Rotation paths and how fast each direction turns (degrees each step):
Each turn is a multiple of 5 degrees from 10 to 175, or 0.
Rotation 1:
[ 17  -3  27  -9 -15  -1  15  -6   4  -7  10 -18 -31  12  -7  23  -2  12
  17  11  26  -3  24  24  11 -13   7  24  19 -11   5  -3  17   3 -11  29
  10  10  -9  13 -13 -15 -25  10  -2]
[ -1  -2  28   7 -13 -16  -3 -15  29  11   4 -11 -26  20  -3  12  -8  -3
  -1  11  24 -11  13  26  -1  -6   4  20  37 -10  -2   3   9 -23 -12  29
  -4  15 -14  14 -14  -9 -10  12   5]
[  8   4  22 -14  -6 -13   3   4   6 -10   5 -13 -35  18   2  11  -6   4
  18  18  22  -3  25  20   7  -1   3  27  15  -7   8   4  20  -3 -19  47
   8  10  -6   1 -15 -26  -4   9   8]
[  6  -6  37  -1 -18 -11   7 -12  16  13   4 -14 -32  24 -11  23 -19  -7
  11  12  30  -8  14  17   3 -10   3  26  12  -8  -7   3  -4 -21  -9  27
  -1   3 -14  12 -28   0  -4  12   0]
[  1  -1  26   2  -3 -10   9  -2   3  -5  -1 -15 -38  23   4   0 -12   8
   9  16  21   3  28  20  -3  -5   7  18  29  -2  -7  12   9  -5  -5  47
 -15  11   1  -1 -21 -24  -4  -3  14]
[ 14  -7  29  -6 -12  -1  17  -3   7   7   4 -21 -44  13  -9  32  -9   5
  12  16  31  -2  16  13   5  -5   6  20  16  -3   1   3   4   0   3  29
   8   7  -4  16 -19  -2 -23  17   2]
[ -2 -11  27   0   0 -13   1  -2  23  10  -7 -14 -34  22  -4   6  -5  -5
  -1  17  21 -10  13  17  -3 -10   6  12  45  -4  -2  11   7 -11  -1  41
 -14  14  -8   9 -14 -17  -3  12   9]
[  1  -4  25 -18  -3  -9  11   6   9  -2   7 -16 -49  14  -8  26   1   5
  13  22  23   4  12  10   5  -4   1  22   5   1   7   6  17   5  -8  41
  10  10  -6   6 -13 -22  -5  19  11]
[ -3 -18  41  -6 -11  -9   5 -10  23  20  -4 -13 -30  30  -9  19 -10 -10
  11  10  20  -1   8  15   4 -22   9  18  18  -3  -7  15  -4 -10  -2  29
  -7  12 -12   9 -20 -11   4  14   7]
[ -7  -5  30  -6  -4  -9  16  -2   3 -10   6 -15 -43  21  -6  11   3  15
   8  15  18  13  21  18  -1 -16   3  18  16   1  -9  11  17   8  -4  36
 -12  15  -4   3 -16 -31  -4   3  14]
[  4 -15  40  -4 -19   0  11 -14  17  18   7 -16 -33  18  -6  31  -3   5
  13   7  21   3  10  22   4 -15  13  15  16  -6   0  10   2   3   1  22
   6  18  -5  19 -14  -7 -22  19   9]
[ -5  -8  27  -3  -1 -10   3  -4  18  -3   0 -12 -28  22  -8   6   9   5
   1  11  16  -3  17  26   4 -24   5  16  41  -7  -2   7  20  -1  -9  34
 -12  20 -16  11  -5 -29  -5   7   6]
[ -2   0  31 -11 -17 -13   4  -9  19   3  16 -12 -38  14  -8  31   1   9
  14  14  18   3   9  21   6  -4   3  26   3  -6   6   3  19  -2 -14  28
  16  18 -11  12 -12 -17 -13  22  12]
[  0 -11  38  -6 -12 -11  -1 -13  20   9  -1 -10 -16  32  -4   7  -8  -6
  14   6  14  -6  19  27   9 -26  11  24  23 -12  -3  10   5 -12 -16  32
  -6  15 -17   7 -16 -21   3   5   2]
[ -1   6  30   0 -16 -13  13 -11   3 -13  19 -15 -40  17  -5  16  -4  20
  10  14  22   9  24  25   1  -7  -1  26   7  -5 -10   0  19  -4 -14  29
  -3  10  -9   6 -20 -21 -11   1  10]
[ 13  -8  35   1 -21  -2   4 -17  16  15   2 -16 -21  22   4  17 -15   3
  17   4  19  -6  21  28   5 -10  16  19  28 -13   2  10   0  -8  -7  30
   3  17  -3  12 -18  -6 -22   9   5]
[  6   2  19   0  -3 -12   9   0  11 -15   5 -14 -35  14 -10   9   0   9
   1  17  28  -7  24  23   3 -11  -2  22  38  -8  -2  -4  23  -8 -14  36
  -8   8 -15   8 -12 -20 -13   4  -1]
[  4   2  26  -4 -17 -13  -2  -8  22  13   8 -13 -38  14   3  24 -13  -1
  13  15  24  -6  12  18   3   9   6  22  13  -7   7   7   8 -15 -12  37
  14  13  -2  11 -17  -7 -13  21  12]
Directions:
[-4  4 -2 -4  4 -3  5 -2 -1 -4  2  0  2  6  4  4  0 -3 -3  1 -1 -7  4 -5
  0 -4  2 10  4  0 -6  0 -6  1 -2  1  3  5  4  6 -5 -4 -4  6  5] -> 0
[ 2  3 -2 -3  1  0  7  4 -6 -9  5 -1 -6 -4 -7  6  4  5 -1  3  5  2  1 -3
  2 -1 -6  3 -7  1 -1 -7  6  4 -1 -3  3 -5 -3  1 -1  0 -2  1 -4] -> 155
